A single turn carries every row of the set below to another of its rows. Some are shown first; where does it send the rows asked next?
W: [ 15  21   7  10  -9  -6  55 -22 -21   5   7  -5  -4]
J: [ 10  -2  24   6 -25  25   3 -24 -19   7  28   9  -2]
A: [20 20  6  1 -9  2 47 -1 -8 14  0 -2 -7]
R: [  5  -3   8  15 -24  -6  27 -16 -12  26  -4   9  16]
Y: [ 13  24   1 -26  -9  -2  11 -23   2  -9  -3  -2 -12]
X: [ 13   4  13 -22  -5  15  15 -26 -16 -17  -2  -7 -21]
B: [  8 -17   9   7 -17   4  23 -18 -22  30  -4  -1   4]
N: [ 16  -2   9   9 -27  -2  23 -25   0  32  20  -1  -5]
Q: [ 20  10  14   5  -7  10  50  -2 -19   6   0  -3 -10]
S: [ 18  14   6  -2  -2  -4  47 -22 -22  13   8 -13 -15]
F: [ -7   9  20   4  -4  11   4 -25 -26 -13 -18   8 -14]
H: [  1  26  23  15 -20   9  12 -31   0 -17   8  16 -19]
U: [  1   2   8 -10 -14   6  -8 -24 -27  19   8   2  10]
M: [ -7  28   8  -2  -9  -6   0 -22  -7  -3 -17  10  -7]
D: [ -4   6  16   9 -24   6   7 -26 -29   4   7  14  24]
K: [ 14 -10  18  22 -29   8  33 -29 -10  19  19   5  -3]
T: [  8  29  10  -6 -20  -3  26 -25   2 -25  -2  11   3]
P: [  8   9  20  -2 -14  14  29 -27 -17 -34  -4   7  -6]
E: [ 10  17  14   2 -30   9   0 -20  -1  15  27  14   8]
Z: [  6  19  18  -3 -11  11   0 -31  -1  -3   8   3 -34]

J -> U
M -> H
B -> N
Now find these:
S -> A
P -> X

A single turn carries every row of the set below to another of its rows. Some are shown first; where does it send the rows asked next?
Degem: [-22 -26 -10  -2 -26 -20  34 -15   7  -8 -26 -24  -4   2  30   8  -9 -12
  16 -31 -24 -42   0 -18 -23  21  19 -19 -14   6  -3  25  11 -18   2   1
   5  63   9  -6 -18 -18 -19  11  -3  11  -4   8]
vig: [ -9 -18 -10 -18  23  -1  18  22  -6   6  -4   1  16  -3  20   8   3 -15
   0 -15 -32 -11   4  -9  -6 -15 -15 -28  -7   1 -40  -6   6 -11  -1  -5
 -27  28  22   2 -15  15 -20   1 -17  13 -19 -21]
sinit: [  8 -30 -15  -1   4  -6  -8 -19  -3   2  -9   7   9 -19  10  -1  -1 -24
  10 -30  -3 -40   6 -44 -26  29  18 -24  17  13  16  22   3 -26  10 -27
 -16  31  13  18  -9   3 -24  -3  -7  18   5  20]
Govos: [  8 -22  -6  -5  19 -16  10  16   2   3 -13 -21   5   0  31   0   2 -16
  -3  -7 -28  -5  17  -6   2  -9 -14 -27   2 -14 -44  -5  19 -17   4   9
 -31  33  21  11 -23  14 -18 -10 -27  10 -16 -22]
gode: [ -6 -19 -10 -19  22  -2  20  18  -6   2  -1  -2  14  -3  21   7   5 -16
   5 -15 -30  -9   4  -4  -8 -17 -18 -28  -7  -6 -38  -4   9 -12   0  -6
 -27  26  22   4 -19  17 -20   3 -21  12 -14 -26]
big: [ -8 -19 -10 -18  24  -1  20  20  -6   4  -3  -1  15  -6  20   7   5 -16
   3 -13 -31 -11   4  -5  -7 -15 -16 -29  -9  -2 -39  -4   6 -12   0  -7
 -26  28  20   3 -19  15 -22   3 -18  13 -16 -24]
dufog: [  5 -32 -32   4  -6 -20   6 -25  -6 -10 -26 -11  -1  -9  27   3  12  -4
  23 -20  -7 -37 -25 -39 -17  16  30 -21  17 -28   0  38  17  -9  -1  -6
   0  29  12  13  -7  -4   0  -7 -23  -7 -21  20]
bis: [  4 -30 -32   4  -6 -19   4 -23  -6  -7 -26  -8   1  -7  26   4  11  -2
  19 -21  -8 -37 -26 -44 -15  17  30 -21  19 -23  -1  34  14  -7  -3  -5
  -1  29  14  12  -3  -5   2  -9 -22  -9 -24  24]
riru: [-20 -20  -8  -4 -31 -22  27 -17   6   0 -23 -20  -5  14  27  13 -14  -6
   7 -42 -23 -42   2 -32 -19  16  16 -12  -3  11  -4  12  10 -14  -4   8
   1  59  22  -8  -5 -16  -8   2  -7   4 -11  17]
bef: [  0 -31 -33   6  -3 -17   5 -18  -5  -7 -30  -6   4 -15  28   3  13  -3
  19 -14 -10 -39 -27 -41 -17  21  34 -24  13 -20  -3  40  12  -8   0  -9
   0  33   7  12  -7  -8  -3  -6 -17  -4 -24  22]
Rig: [-14 -22  -8  -7 -32 -24  30 -25   6  -7 -19 -28 -10  18  28  11 -13  -8
  15 -44 -20 -39   4 -23 -22  11  11 -12  -3   0   0  14  15 -16  -3   9
   1  55  22  -5 -10 -12  -8   4 -12   2  -5  11]
zit: [  3 -21  -7  -4  20 -13   6  23   3  10 -17 -14  10  -3  30   1   0 -13
 -11  -5 -32  -8  16 -15   5  -6 -11 -27   1  -3 -47  -7  13 -15   3   9
 -31  36  21   9 -18  10 -19 -12 -21  12 -22 -15]
Vov: [-16 -25 -10  -4 -28 -24  35 -24   6 -12 -21 -29 -10   9  30   9  -9 -12
  21 -38 -19 -39   3 -15 -25  16  13 -16 -10  -2   0  22  16 -19   0   4
   3  59  14  -4 -19 -13 -14   9 -11   7  -1   5]
fufo: [ 11 -28 -14  -4   2  -8 -10 -23  -4   3  -7   5   7 -12   9   0  -3 -23
   9 -35  -2 -39   8 -47 -24  25  16 -22  22  11  17  16   4 -25   7 -24
 -17  28  18  18  -6   4 -19  -7 -10  14   5  21]
ripu: [ -7 -17  -9 -20  22  -2  17  19  -5   6  -1   0  14   0  20   9   2 -14
   0 -17 -31 -11   5 -10  -6 -18 -18 -26  -4  -1 -39  -8   7 -11  -2  -4
 -28  26  25   3 -14  17 -18   0 -20  11 -18 -21]
nat: [  0 -30 -32   5  -5 -17   3 -18  -6  -4 -29  -6   4 -11  26   4  11  -1
  17 -18 -10 -39 -27 -46 -15  19  34 -21  17 -18  -3  36  12  -7  -2  -6
  -1  32  11  11  -3  -7   0  -9 -18  -7 -26  26]
Guge: [ -5 -18 -10 -20  22  -3  18  17  -6   3   0  -3  13   0  20   9   4 -16
   3 -17 -29  -9   5  -7  -7 -19 -20 -26  -4  -5 -38  -7   9 -11  -1  -4
 -27  26  24   4 -16  17 -17   1 -22  11 -16 -24]
Figuv: [  2 -23  -7  -3  21 -12   9  23   3   7 -18 -16  10  -8  31   0   2 -15
  -8  -1 -32  -8  15  -9   3  -3  -9 -29  -3  -5 -47  -2  13 -16   5   5
 -30  38  16   9 -22  10 -23  -9 -20  14 -20 -18]
mapo: [-25 -23  -9  -1 -27 -18  29 -11   6  -1 -28 -18  -1   4  29  10 -12  -8
   7 -34 -26 -43   0 -28 -20  20  20 -16 -11  15  -6  19   8 -16  -1   4
   3  63  14  -7 -10 -19 -16   5  -1   9 -11  16]
bago: [  2 -32 -33   6  -4 -18   8 -21  -6 -10 -28 -10   2 -14  28   2  13  -5
  23 -15  -9 -37 -27 -37 -18  19  33 -23  14 -26  -1  41  15 -10   0  -8
   0  32   7  13 -10  -6  -4  -5 -20  -5 -20  20]
pev: [  6 -23  -7  -4  21 -14  12  19   3   3 -16 -19   7  -6  31  -1   3 -17
  -3  -2 -30  -6  16  -4   0  -6 -11 -29  -3 -11 -45  -1  17 -17   6   6
 -29  36  16  11 -25  11 -23  -7 -24  14 -16 -23]
Viki: [  7 -20  -6  -5  17 -15   7  18   2   8 -13 -17   6   2  29   1   0 -13
  -8  -9 -30  -6  17 -12   3  -9 -13 -25   4  -8 -45  -8  17 -15   2  11
 -32  33  23  10 -18  13 -16 -13 -25  10 -19 -17]
Mun: [ 11 -31 -16  -2   5  -7  -5 -22  -3  -3  -9   3   7 -21  11  -2   1 -26
  15 -28  -2 -38   7 -38 -28  29  17 -26  16   7  18  24   5 -28  11 -28
 -14  31  10  20 -15   4 -27   0  -9  19   9  15]
dob: [ 15 -28 -14  -4   1 -10  -8 -28  -3  -1  -4   1   3 -10   9   0  -3 -24
  14 -37   1 -37   9 -42 -26  23  12 -21  24   5  19  17   7 -27   8 -23
 -17  26  18  20  -8   7 -19  -5 -14  13   8  17]
Fabal: [ 15 -30 -15  -3   3  -9  -5 -28  -3  -6  -5  -1   3 -15  10  -2   1 -27
  17 -33   1 -37   8 -36 -28  25  13 -23  19   2  20  23   8 -28  10 -26
 -15  28  13  20 -14   6 -23  -2 -14  16  11  14]

gode -> Guge
Mun -> Fabal
bis -> nat
Now find these:
Viki -> zit
Vov -> Rig

A single turn carries every row of the set below to another of its rows. Some are shown first; where does it send the rows asked next?
boma: [  3   7  20  -5 -15  -9  -1 -18 -30  34   8  16  25 -16 -13  15 -17   9
  -6 -18  15  -8   6 -29 -10 -34  -3  -1  -2  11  -7  -7  28]
femas: [ 21  -3   1  22 -15   3   1 -27  11  21   6   7  24 -32 -14  20   1   2
 -21  -5 -10 -28   0  -3   6 -21   0 -17  -9   1 -28 -24  15]
Rer: [ 18  -9  15  18  -2   2   5  12  19   9  20   3  16 -19  -1  29  -9  -6
 -13   3  -4 -17 -11  -7  -2   1   4   2   2  -4 -20 -35  26]
pibi: [ 33  18 -12  16 -29   3  -7 -14 -17  -5  -3   6  10   6 -13  23  -9  13
   9   3  15   8 -25   1  -8 -14  23   6  -9  -4 -30 -27  32]
pagup: [ 13  -5 -12  20 -14   8   6 -18  16   9   5   7  24 -29 -11  22  -9   5
 -10   7 -10 -25  -7   9  -6 -25 -13 -21   3 -12 -28 -16  14]
fev: [  4   0  -7  -8 -23 -16   0 -16 -22  29  -4  20  21 -13  -5  17 -18   8
   8 -15  13  -9   1 -26  -8 -46 -12  -4   2   2 -15  -2  14]
Vapab: [ -5   2   0 -21   9  -3  12  25 -19   2 -13  25 -13  -7 -12  15  -4  -6
  -7   3   1  -6  -8  16   2 -26  -7  15  -7  -6 -17 -11   6]
rugi: [ 11  15 -11   8   6   6  -9   8  -6  10 -10   9 -13 -24 -12  -5   3 -13
   4 -19   0   3   0   7  -2   2  -3   3 -17 -36   9 -23  44]
bime: [  8   4   9  10 -14  -3  17 -29 -30   9   7   1   7  -7  -6   1 -29   8
 -12   9  17 -16   4  -1 -25  -6  14   8 -27  -3 -17 -16  40]
leriz: [ 15  20 -10   6  -2   5 -20  -4 -12  23  -9  10 -12 -32 -19  -9   5 -10
  -3 -26  -7  -6   9  10   4 -14  -3   2 -23 -29   4 -21  43]
kidi: [  3  11  33   1  -8   1   4  -9 -21  18  11  18  27 -12 -14  22  -8   7
   1 -20  22   4 -10 -30 -18 -16   7   3   6   8  -2 -12  37]
tadak: [  0  21  12  -8   6  14  11 -11 -32   7 -17  22   5 -18 -38  10  12   6
 -25  -2   2  -3  -3  18   7 -26  -2  -3 -12   3 -13  -3  14]
goseb: [  3   8  14   1 -11   0   6  -2  -9   1   1  22  23  -6  -6  29  -5   6
  19 -15  24  11 -25 -28 -19 -18   5   1  14  -5  -6 -11  28]
Pag: [ 13  16 -24   8   1   6 -12   6  -8  12 -13   8 -11 -23 -15  -5   0 -10
   5 -14  -2   3   1  11   0  -8 -10  -2 -14 -38   7 -19  40]
Dilu: [  3   2 -11  -4 -21  -9   4  -7  -9   8  -9  24  20  -5   0  27 -11   6
  22 -14  18   4 -18 -24 -14 -35  -7  -3  13  -9 -14  -6  14]
lefa: [ 15  20 -23   7  -3   5 -19  -1 -11  19 -13   9 -10 -28 -19  -7   2  -8
   1 -18  -6  -2   6  13   4 -16 -11  -4 -17 -33   2 -17  38]
pazag: [ -9   9   1 -16   8   6  16   5 -30   7 -14  22  -3 -15 -25   7  -5   2
 -17   8   0  -8   1  24  -2 -32 -15   2  -9  -4 -14   1  10]
Famuk: [ 11  -8  -3  17  -6   7   9   6  21   2  13   5  20 -21  -2  28 -16  -2
  -4  12  -6 -19 -13   7 -12 -11  -9 -11  10 -14 -22 -24  21]
tes: [ 12  -3   0   0 -25 -13   2 -21 -24  14   6  10  -4  -8   5   7 -32   2
   4  -1   6 -26   3   6 -23 -26  12  17 -28  -1 -31 -20  29]
nurin: [ 10  20  17  -7   5  11   5   0 -24   3 -17  27  -1 -13 -33  17  25   0
 -18 -14   4   5 -15   7  15 -18  14   7 -12   6 -16 -17  13]
Tarat: [ 13  16  -2   6   4   5 -15   2 -10  17  -7   9 -13 -29 -15  -7   6 -13
  -2 -25  -3  -3   5   4   0  -2   1   6 -23 -29   8 -24  46]
Zun: [  8   9  10 -15   6   0   5  21 -15  -1 -15  28 -11  -5 -16  20  15  -8
  -8 -11   3   3 -18   5  12 -18  10  20  -9   0 -18 -21   8]
Ture: [ 24  -5  17  20  -7   0   1  -9  13  21  16   4  20 -26  -9  23   1  -4
 -25  -8  -8 -22  -5 -14   9  -5  11  -3  -9   4 -24 -36  22]
dodan: [ 21  17   2  20 -16   7  12 -24 -27  -2   1  -2  16   2 -18  12 -15  14
  -8  12  22   5 -14  -3 -15   2  19   2 -15  -4 -16 -20  42]
liv: [ 28   8 -13   3 -33 -10 -13 -11 -15   5   1  12  -2   0   1  20 -21   6
  17  -4   5 -12 -15   7 -13 -31  18  16 -16  -2 -39 -27  25]

Zun -> tadak
Tarat -> lefa
goseb -> boma
Now find these:
dodan -> tes
Famuk -> Ture

A single turn carries every row of the set below to another of its rows. Some are shown first; where does it send the rows asked next?
kor: [ -7 -18 -21   5   5  -2   6  -8  -2   3  -9  15  20  15 -25  12   4   3
   3 -10   5  -8  -4  -9 -36   4  -4  11  10  -7  -2  -3  11  -9   6  35
   4  -5  13   3  -3]
duko: [ 10  24   5  -1 -10  -7   1  -1  -6  15   9   1  20 -13   5   4   9  -3
   1  -6  24  11  -2  21  17  -9   7 -13   4 -10  -9  -9 -12 -17   2 -11
 -24  -9  -8  17  14]
Nite: [ 16  17  10   9  -2  -2  -8   7  -7  15   9   1  16 -11   5   3   2 -11
   6   4  25  23  -4  24   7  -6   6 -16   2  -1  -5  -7 -11 -13   6  -8
 -29 -16   1  15  -2]
Nafu: [-19 -12 -15  14   7 -10  12   1 -10   4  -2  18  20  13 -18   8  15  16
   6 -16   3  -6  -9  -1 -39  -1  -3  11  13  -2  -4   3  12 -10  16  26
   9  -9   7   4   9]
fuz: [-11   1 -17 -30   7  12   6  18   3  -2   0  11   9 -14  -7  -6 -18  17
   9  21 -10  -6   7 -24   9  -1   3  -4  -9  25 -14  12   0  11 -27 -19
   5 -13   9  -5  10]
riput: [-24   0  -8 -24  18   5  11  12   8  -4  -9   1   8 -24 -11  -9 -19  28
   1  13  -5  -3   7 -23  19  -4   6   0   0  21 -21  12   5   0 -16 -12
   7 -12  12  -4  11]
zur: [ 17  16  10  -6  -2  -4  -5  -4   2  12 -14   4  17  -3   4   8   6   7
   3   0  17  23  -2  24  21   0  -1 -19   2 -12   3  -9 -22 -14   1  -1
 -28  -9  -2   4   5]
tufod: [-19 -16 -25  14  11 -14  10 -10  -2   2  -8   6  16   5 -20  18   3  16
   4  -1   7   2  -4  -7 -41   6  -2  14  16  -6  -2 -13  -2 -16   4  27
   0 -14   8  -5  -7]
pote: [ 24 -19 -18   1   7 -16  -9  -1   4  -2   2 -10   0  20   2  -7 -15 -10
  -9 -13  23   7  34  -2  -4   4  14  16  12  12   5   7  -1 -13  -3  -4
   8  -3  18  -3  -5]
vis: [  6   3  -9  12 -10 -11 -26   5 -17  10  -9   5  -7   2  -2 -11 -11   2
   3   6  13  24  31   1  -8  21 -11  -7  10  -3   8  28   0   6 -15 -16
  10  -6  19  12   3]
pesug: [ 15  10   4  20  -4  -8   1   6   3  11  12   8  19 -14  15   0   3  -6
  13  -2  16  10   7  28   8  -5  -3 -18  -9  -9  -3  -5 -12  -7   3  -7
 -32 -18  -7  11  11]
Des: [ 12   5 -24   0  -4   3 -25  13  -7  13   9   4   7  11 -17   8   2  -3
   2  -4  -2  -5  38 -22   4   4   4  23  -6 -20   5  13  -9  -3 -15 -13
  15  -9   9 -10  -5]
donom: [-15   8 -11 -27  23   3  10   0  11   6   3   7  20 -11 -10   5 -24  13
   5  14  -8  -6   4 -21  18   3  -5  -7  -8  24  -8  16  -2   0 -33 -13
  13  -8   3  -7  16]
zateg: [-15 -17 -23  -2   5  -3  13 -14   1  12  -1  21  14  12 -11  14  13   9
  12 -12   9 -12  -3  -2 -39  10   9   8   9   2   6  12  -5  -2  13  29
   2 -13   3   2  10]
Kudif: [-19 -10  -6 -21  18   5   1  23   6   3  -7  -5  20 -27  -8   5 -10  21
   8   9 -10   3   7 -14   8  13   6  -1 -18  25 -13   7   0  15 -13 -20
  11 -15   7 -15   7]

Kudif -> zur
kor -> fuz
duko -> Nafu
Now find these:
tufod -> donom
pote -> Des

